One turn moves each row of this set onto another row. After a few examples, where does it send each row asked below?
pur: [ -1.1   9.6 -15.6  -9.1  11.4  27.6   9.4 -23.9   0.3 -12.0 -11.5  26.2
  -3.8 -11.6  -9.1  10.1   2.6   0.8  -2.6   0.2   1.3  16.9   1.9  18.5
 -11.0  -4.4  -2.6]
vani: [ 19.5   6.1  -9.6  -2.6   2.2  39.6  -0.9  -1.7   1.1 -28.4 -16.4  19.8
 -13.2   0.9   2.9  -0.2   6.1  -0.4  -3.7   1.9  17.4  14.4  17.6  -2.3
   9.1  -9.8  -0.8]
lok: [ 18.9  -7.0  -0.3   3.9  -6.4  37.5  21.4 -12.4  -4.3 -18.8  -8.3  26.8
  -9.8  -8.7 -26.7   8.1  19.4  11.2  -6.7   7.9   7.3  37.6  24.7   3.6
  14.3  -7.5  -8.3]
safaz: [ -1.8   8.5   8.9 -10.9  -8.5  27.0   5.8 -10.2 -14.4 -14.7  -7.6  21.2
 -10.7  11.6 -25.6  -0.9   6.5   1.2  -1.9  -1.5  28.8  16.4   4.4   8.7
  18.6  -9.4 -21.7]
Bora: [ 19.4   8.6  -7.5  12.8  13.7  31.5   4.9 -14.4  -3.6   2.5  -3.7   2.8
   3.7   1.9 -25.5   3.1   6.3   4.4 -15.2 -11.6   2.4  30.4  18.5   3.0
  -3.0  -6.2  -0.6]
tes: [ 12.5  -1.6  -1.7   2.0 -10.3  29.1  18.6 -28.0  -2.1 -28.3 -20.1   6.8
  13.5  -9.5 -26.9  10.2  -0.8  -7.4  -6.6  -5.8   9.4  32.3  15.8  14.5
  11.0  -5.6 -16.1]
kolut: [ 15.4   3.6 -14.2  -5.8  -3.3  31.7  14.3 -11.5 -14.9 -12.9  -3.8   1.1
  -3.7 -16.5 -20.0  -6.2   6.8 -29.5   4.0   2.2  22.5  16.1  -1.6  12.6
  10.0   1.4  23.8]
zisa: [  5.0   4.3  -5.1 -14.0 -19.1  30.3  -3.0  -9.3  -6.4 -15.6  13.1  17.0
 -16.3   2.3 -16.5   8.4   4.9  -1.0   9.3   2.0   3.1  31.6  -4.5  15.1
   4.3  -6.4   2.1]
meteb: [ 15.8   8.1 -32.7  -6.3   2.5  28.8  15.5 -18.3 -15.0  -6.1  -5.7 -11.6
 -18.4 -17.3 -31.2   5.1   4.1   9.3   4.0 -10.5  10.1  17.0  23.8   4.6
   9.2 -14.3   4.0]
Devoz: [ 27.3  -1.5  -3.7  -5.6  -3.8  17.6  17.0 -11.2 -13.3  -9.6 -11.9  11.1
 -16.2 -24.4  -4.6   2.6   9.7   2.2  15.3  -8.9  14.6  17.5  -0.6  10.2
  11.8  -6.1 -25.1]
tak: [ 19.0   7.9  -7.1   0.2  14.3  25.0  10.7  -5.1  -6.9  -9.8 -19.6  -4.9
 -14.2 -14.4 -38.5  -8.5   6.0  -7.3   8.0  -0.5  25.8  13.1   3.3  11.1
  24.6  -2.6 -11.2]
Met: [ 10.5 -10.1  -3.7  15.0 -16.4  21.8  10.4 -25.8 -21.8 -18.5  -6.2   2.1
 -18.3  -7.7 -27.6  -0.6   2.5  -5.6  11.4 -10.4  29.6  14.3   7.5  -6.9
  -1.3  11.0  -6.8]
Ronu: [  5.8  -0.9  -3.1  -0.9 -12.7  31.4  17.9  -7.3 -12.7 -34.9  -0.4  -3.1
  -9.1 -13.9 -18.6  13.6  11.0   5.7 -12.9   7.4  14.7   6.3   1.8  -1.3
 -14.4 -17.8   4.6]
zego: [  1.0  16.9 -12.1   5.3   8.9  21.7  -9.3  -3.7  -7.8 -24.9  -7.3   4.0
 -14.1  -6.4 -31.5  -8.2   7.3  -2.6   4.5   3.6  11.2   7.5   8.0  10.3
  -8.1 -11.1  14.0]
buzen: [ 28.8  -9.6   1.7 -13.7  -4.8  36.4  19.2  -8.9 -18.5 -18.2  -8.8  18.6
 -20.8   8.9 -12.1   3.3   8.5 -13.2   6.1  -3.1  16.6  23.9 -11.8  13.1
   7.9  -3.2   3.4]
zot: [ 15.0  16.4  -0.7  -8.6 -21.4  37.8  17.0  -4.7 -29.3 -22.9  -7.5   0.3
   1.4  -5.9 -14.2   0.7   2.3   3.4 -14.3   8.6  14.6  24.2  20.7  16.4
  -3.0  -2.7   7.7]
vaze: [ 18.0  -2.5   3.6  -5.6   4.7  24.8  11.3 -25.1 -30.8 -19.5 -11.8  -5.0
  -4.1 -10.2 -21.2   8.6  10.6  14.7 -10.0  -1.0  21.1  16.8  27.5   9.6
   3.8   4.3 -13.0]
fetev: [ -1.3   6.5  -0.8   3.0 -20.5  33.4  15.9 -11.9 -16.3 -23.3  -6.3  32.3
 -11.5  -2.3 -40.5   2.1  10.1   5.1   0.5   0.4   1.4   8.2  12.5  11.1
  12.6   6.0   7.7]
mimez: [ 26.9   6.5   7.8  -6.7  -3.7  26.7  26.2 -13.7 -13.3  -9.9 -11.1  15.7
 -17.6   0.1 -19.2  -1.6   6.3  12.1   6.8   2.3 -13.0  16.7  13.4  14.6
  12.6 -19.4  -4.0]
pumir: [ 17.9   3.0   4.0  -8.9  -6.4  31.8  17.8 -13.7 -10.4 -13.8  -1.7 -18.1
  -7.3  21.3 -10.6   1.7   4.4   7.3   4.3  -8.1  10.7  16.6  12.1   4.0
  -3.9  -8.9   2.5]
borak: [  1.7   4.7   3.3   7.1 -14.7  18.3  26.1  -4.0 -14.3  -3.9  -6.1  -1.2
  -9.6  -1.4 -33.7  -8.8   7.7  -5.6   4.3 -19.3  13.1  33.3  -0.4  -8.0
   5.9  -6.8  -9.4]
Vinas: [ 19.9 -12.4 -13.3   1.8   0.8  16.7  14.6 -11.3 -22.8  -1.6 -15.0   2.9
   2.6  10.8 -40.4  -2.9   7.2  -8.4  -2.1  -3.2   1.1  23.1   1.3   6.5
  -0.3 -19.7  -4.5]
vedez: [ 22.0  12.4 -19.0   5.2   6.0  28.8  13.1   1.3   0.5  -9.3  -0.3  12.8
  -3.6 -34.2  -4.8   3.0  12.0  -5.8   3.1   1.9  11.6  20.0   1.8   7.6
  -0.6  -6.0  -5.5]
Pogak: [  6.4  12.6 -22.4  -8.3   8.4  24.1  29.9  -6.3 -22.6  -6.8   1.2   9.3
   4.3 -16.6 -21.8  -4.0  11.8  -4.9  -1.6  13.8   7.1  10.2  25.0   3.0
  13.3 -12.5   3.3]
negup: [  7.1   6.5  -4.6   7.2  -0.7  41.7  11.5  -9.9   0.3 -22.2   2.4   6.3
 -10.9  -6.7 -27.0  24.5 -10.0  -6.7  -9.6  -4.4  18.1  29.9  -6.3   0.7
  -8.5  -0.1   0.8]
mopa: [ 14.9  -0.1  -8.4  10.2  -6.4  26.5  27.4  -2.9  -1.8  -1.4 -24.5  18.1
  -3.0 -17.2 -21.5   4.3  -1.2 -10.9   6.2 -15.5  19.8  10.1   8.2  -7.0
  17.6  -2.1   4.0]
koge: [ 12.0   1.0   2.8   5.7   5.5  27.6  22.9 -11.0 -15.3 -30.5   3.6  -6.4
  14.5  -0.1 -36.4  -3.0  21.5 -13.9  -8.2   1.3  11.8  20.5  11.9   4.2
   7.4  -2.1  -1.5]
Dolur: [ 25.7   2.7  -6.0   1.1   1.3  37.7  29.4   4.3 -13.8 -25.8 -22.6  14.0
 -19.6 -19.4 -18.8  18.8   0.6   5.3   2.2  -5.7  18.3   1.7   2.8   2.7
   2.5  -1.0   4.7]
Feva: [-10.6   3.7 -20.9 -13.5  -3.6  27.4  15.5  -7.9 -15.6  -5.9  -7.3  13.3
 -15.4   4.9 -38.1  13.5  -3.6   6.5   9.2  -2.4   4.9   6.0   5.6   5.6
   5.6  -4.1  10.6]
fezab: [  7.4  14.4  -7.9  -0.4  -0.4  24.0  19.5 -28.5 -20.9  -4.7 -11.1  21.2
 -14.0 -14.0 -25.3 -12.9  14.3   3.1   6.9  -6.9  14.4  11.0   5.5  22.8
   1.1  12.7 -17.3]
kon: [  3.8  -0.3 -18.3  -5.5 -11.6  19.9   2.3 -12.5 -24.6 -17.2  16.7   8.2
 -13.4 -12.0 -36.9  -3.4  18.4  -8.7  13.5   6.3  15.3  16.5  -1.4  13.9
   7.5   0.7  -2.1]
Lidet: [ 22.6   7.8 -28.1   9.3   1.5  36.1  22.1  -9.7 -15.7 -11.6 -10.5  -5.6
 -10.8   4.5 -23.3  -2.1   7.4  10.5   6.0  -1.3  19.4  17.1  15.0   8.5
 -21.6   2.9  -5.8]

koge turns into Bora
zot turns into tes
kon turns into vedez
Now find these:
meteb turns into Ronu
safaz turns into tak
buzen turns into fezab
Pogak turns into negup
Dolur turns into fetev

One turn moves each row of this set onto another row. After a few examples, where does it send each row asked below?
Zopi: [-32.9  10.2  -1.6   8.4  11.7   4.2  19.2 -21.2  -3.3  -0.7 -14.0  -4.2
 -13.7  -3.3 -14.0  31.7]
Topoz: [-14.2   3.0 -22.3  -6.5  22.5   8.4  24.0   2.8   3.8 -34.2  -6.2  -1.5
  -9.1  -2.6  -1.7  22.0]
Siru: [ -8.0  -3.4  -9.8  -4.9  -9.2  21.3   5.2 -22.1   5.1  -0.5  -1.8   0.0
   4.5  -3.4   5.4  11.4]
Velap: [-14.2  -5.9 -20.4 -11.1   6.5  10.6  23.5 -21.9 -12.4 -13.8  -2.2 -24.1
  -8.3   0.8  -6.2  23.0]
kozo: [ -6.2  -2.5  12.6   4.5   9.9  14.8  13.4  -9.7   9.0   7.6  -2.5   2.2
 -16.7  -4.2  -4.5  10.1]
Lavig: [ -6.0   6.2 -18.6  -0.5  -3.5  26.5   8.4 -24.4   2.0  -2.6 -10.9  -7.1
   1.2   9.4  -1.4   6.5]
suk: [-19.0  11.7 -15.6   2.0  11.3   9.3  22.9  -3.3   0.4 -35.0 -10.6   9.3
 -24.4 -11.1  -7.9   5.1]
ratid: [-17.1  10.4  12.5  10.9   0.6  12.9   8.2 -15.6  15.0   2.0  -4.0   4.6
 -10.3  -5.4  -2.8  17.0]
zota: [-36.6  15.2 -17.6   3.5   9.1   4.9  16.7 -22.0   4.1  -7.7  -9.6  11.1
 -10.0 -10.9 -17.4  23.9]
beke: [-13.3   3.9 -19.1  -8.1  21.4   8.4  29.5  -0.7   4.8 -36.3  -6.1  -1.6
 -10.1  -7.8  -2.2  18.9]
zofil: [  9.5   9.1 -18.1   2.8   6.3  16.9   7.5 -18.7  10.5  -4.8  -3.1   4.4
   4.8   3.2   1.7  17.3]
viv: [  2.9   3.4 -11.3   8.3   7.9  15.3  16.1  -3.6  -2.2 -31.0  -2.3   5.4
 -29.6 -12.9  -0.6  12.2]
Zibup: [-18.4 -11.0 -10.8 -13.0  10.4  10.2  17.0 -19.9   0.8 -15.7  -1.0  -7.9
   6.7 -13.4 -12.1  34.9]
Zet: [-18.8  -7.6 -12.9 -18.5  19.6   7.7  15.4 -16.7  -6.1 -17.2  -4.4  -5.3
   8.3   4.9  -6.3  15.9]
dat: [-11.0  13.4   2.2   7.5   7.0   7.6  18.2  -9.2  16.0   2.6   4.2   4.4
 -22.4  -5.8  -0.3   6.0]
zada: [-24.0  16.9  -4.9   4.8  11.3   0.2  31.4 -16.5   2.4  -8.4 -16.4 -12.0
 -14.9 -10.3 -21.4  21.3]
Laf: [  0.5   2.3   6.1  13.4   0.9   7.8  12.6 -13.2   6.5  -3.6  -4.7   8.7
 -25.0 -10.7 -17.2  21.3]
bur: [-28.4  16.9 -10.7   8.3   5.4  10.2  24.0 -20.2   4.9   1.0 -20.3  -2.7
 -15.9   2.9 -20.3  18.3]
lil: [  7.6  10.2 -23.1   3.5  12.0  17.7  19.8  -7.8   1.6 -35.4  -8.8  -4.2
  -8.6  -8.0   0.9  19.7]
gir: [ -0.1   1.1 -14.0   8.6   4.2  14.5  12.8   1.6   0.5 -29.2  -3.0   7.3
 -30.8 -10.4  -2.5  14.7]
Tavot: [-17.3 -15.2  -5.6 -12.6  13.0  12.3  24.1 -17.1  -8.0  -3.5  -9.8 -16.8
  -4.3  -0.6 -12.7  23.4]
Zupud: [-21.6  -8.0 -18.5  -9.7   5.4  11.3  16.5 -26.0 -15.2  -2.9 -11.8  -9.8
   2.1  -5.6  -6.5  25.8]
Bel: [ -5.2   7.9 -15.2   5.4  -4.7  24.9  -3.6 -28.2   2.1 -16.1   0.1  -2.3
   1.8  -1.6  -1.1  22.0]
Fego: [-34.3   6.1 -10.1   0.9   2.9   3.1  17.9 -20.5  -5.8 -18.0 -12.7   1.7
 -21.1   2.9 -25.8  17.3]
Lak: [-20.9  10.0 -13.7   2.8  11.4   8.2  18.5   0.9   0.4 -36.3 -14.4   8.5
 -20.4  -9.7 -11.3   6.5]
tise: [-14.6   1.3   9.1   8.9  11.6  11.9  -0.1 -15.6   0.4  -4.2   4.8  13.0
 -17.3 -14.9  -4.2  16.7]
Kipa: [  8.9   7.5 -23.3   5.1  11.6  16.7  15.3  -3.2   0.3 -32.3 -12.4  -2.2
  -6.1  -9.9  -1.1  19.5]
luze: [  1.7   5.0 -11.0  -3.1  -0.8  19.6   6.9 -20.6  -3.6  -8.8  -2.6  -7.5
  -0.6  -4.6   5.3  -4.1]

Velap turns into luze
Lak turns into Topoz
Now find these:
Siru turns into ratid
suk turns into beke
zofil turns into Laf
kozo turns into bur
zota turns into Zibup

One turn moves each row of this set onto another row. After a few examples, where does it send each row asked below?
sute: [  0.3   7.9   7.2   3.1 -10.7   8.8 -18.2  15.0  -2.5   7.6   9.4   7.4
  13.8  -7.4]
feduk: [  1.5   8.7  10.0   3.1 -16.3 -14.6  10.0  -8.3 -18.9   8.7  15.3   8.3
   7.5 -27.7]
rezol: [  5.9  16.5  19.6   3.9 -11.8   8.1 -19.9  13.6  -2.2  15.9  14.6   5.3
  10.7  -6.8]
nud: [  4.2   4.7  -1.4  15.5  -9.5  -6.4 -14.1   2.9 -11.8  23.3 -14.2  -8.2
  11.2   0.0]
Ser: [-16.8  19.5  16.7   4.3  -4.9 -18.4   7.9  -6.6  -7.2  16.1  -6.8  12.4
  19.4 -15.6]
Kozi: [ 12.5  17.8  18.0  16.9 -11.9  -9.0 -14.6  -1.5 -11.6  33.7  -5.4  -8.9
   7.0   1.6]
varab: [ -0.2 -10.9  14.9   0.5 -23.9   2.7   3.8  -1.7 -15.5  13.9  -7.7  14.2
  11.9   6.9]
vuf: [ -0.1   4.0   3.4   1.6 -15.1 -11.6   6.9  -2.5 -19.5   9.5  11.3   2.6
   7.0 -29.1]
lonu: [  3.0  -9.0  17.2  -0.9 -24.0   6.3  -1.6   4.4 -16.7  22.1  -8.0   4.7
   8.5   5.9]
razub: [-14.7  16.6  13.1   1.0  -3.3 -11.3  -1.9   6.2  -9.0  26.8 -10.6  -4.7
  15.3 -18.3]
Gumu: [-11.9  26.1  26.9   4.2  -6.0 -18.4   5.2  -6.1  -7.5  24.7  -2.8   7.9
  16.1 -15.1]
pitiv: [-10.4  24.5  24.9   2.3  -5.0 -13.8  -0.8   1.7  -9.0  31.0  -4.8  -2.8
  13.5 -16.7]
satup: [  1.3  15.9  18.5   6.9 -13.5   0.6  -9.5   0.7   0.0   1.1  16.7  24.3
  16.6  -4.0]
ritof: [  7.4  -1.8  28.3   0.1 -25.2   4.7  -1.6   1.8 -16.6  28.2  -2.7   4.2
   6.1   6.9]
Gito: [  6.2  12.2  15.1   1.3 -16.5 -10.9   3.4  -1.5 -20.1  19.6  16.0  -3.1
   3.0 -29.0]
zug: [ -3.0   7.6   6.6   5.1 -11.5   4.3 -11.9   7.2  -1.3  -1.4  10.6  19.0
  17.6  -5.6]
Vor: [  2.5  -4.0  24.4   2.0 -26.0  -0.9   6.9  -7.7 -15.0  14.6  -2.7  19.9
  11.0   8.6]
zilir: [ -5.0   2.9   0.5  35.5 -14.8   2.3  -5.6  -1.7 -17.7  28.6   9.1  10.3
  14.6  -2.2]
todur: [  2.5   5.7   6.6   0.6 -15.4  -8.9   2.9   1.6 -20.3  15.8  11.9  -4.7
   4.3 -30.2]
tepod: [-19.0  13.3   8.3   2.3  -3.5 -14.2   3.1   1.0  -8.6  17.1 -12.0   4.2
  18.8 -17.0]
Bover: [ 12.0  23.8  26.5  20.1 -14.0 -16.7  -5.4 -14.7  -9.3  25.9   0.6   8.2
  10.3   4.8]
zasok: [ -4.9   4.5   3.2  36.6 -15.5  -0.2  -2.8  -6.1 -16.6  26.2  11.1  16.0
  15.8  -1.2]
Mufa: [  3.4  14.3  12.1  21.0 -13.0 -19.3   1.0 -18.7  -8.2  10.4  -4.7  19.3
  16.7   5.2]
vafu: [  6.1  21.4  27.1   6.3 -13.7   2.9 -14.0   4.2  -0.6  11.5  19.2  16.0
  12.2  -4.4]
magud: [ -2.2   5.8   4.7  35.3 -15.0   3.1  -7.8  -0.4 -17.9  33.7  10.5   6.4
  12.8  -2.4]
Bimu: [ -1.4   2.5  -5.2  18.0 -10.0 -12.6  -4.5  -8.2 -10.0   8.9 -13.9   9.2
  17.2   2.1]
zupil: [  7.2   1.6  32.8   1.7 -26.2   0.6   3.5  -5.9 -15.8  23.1   0.3  13.8
   8.0   8.6]
pebiv: [  5.0  13.8  17.5   2.9 -17.2 -14.2   8.1  -7.7 -19.0  15.3  18.3   4.8
   4.8 -27.8]
vetuv: [ -0.4   9.8  11.0  36.2 -15.8   1.0  -6.1  -3.7 -17.3  34.8  13.3   9.8
  12.7  -1.3]
bam: [ -2.3   9.4   9.6  36.9 -16.5  -0.9  -3.2  -7.5 -16.4  29.9  13.5  15.7
  14.3  -0.5]

magud turns into zasok
zug turns into vafu
todur turns into feduk
Now find these:
varab turns into zupil
pitiv turns into tepod
Kozi turns into Bimu

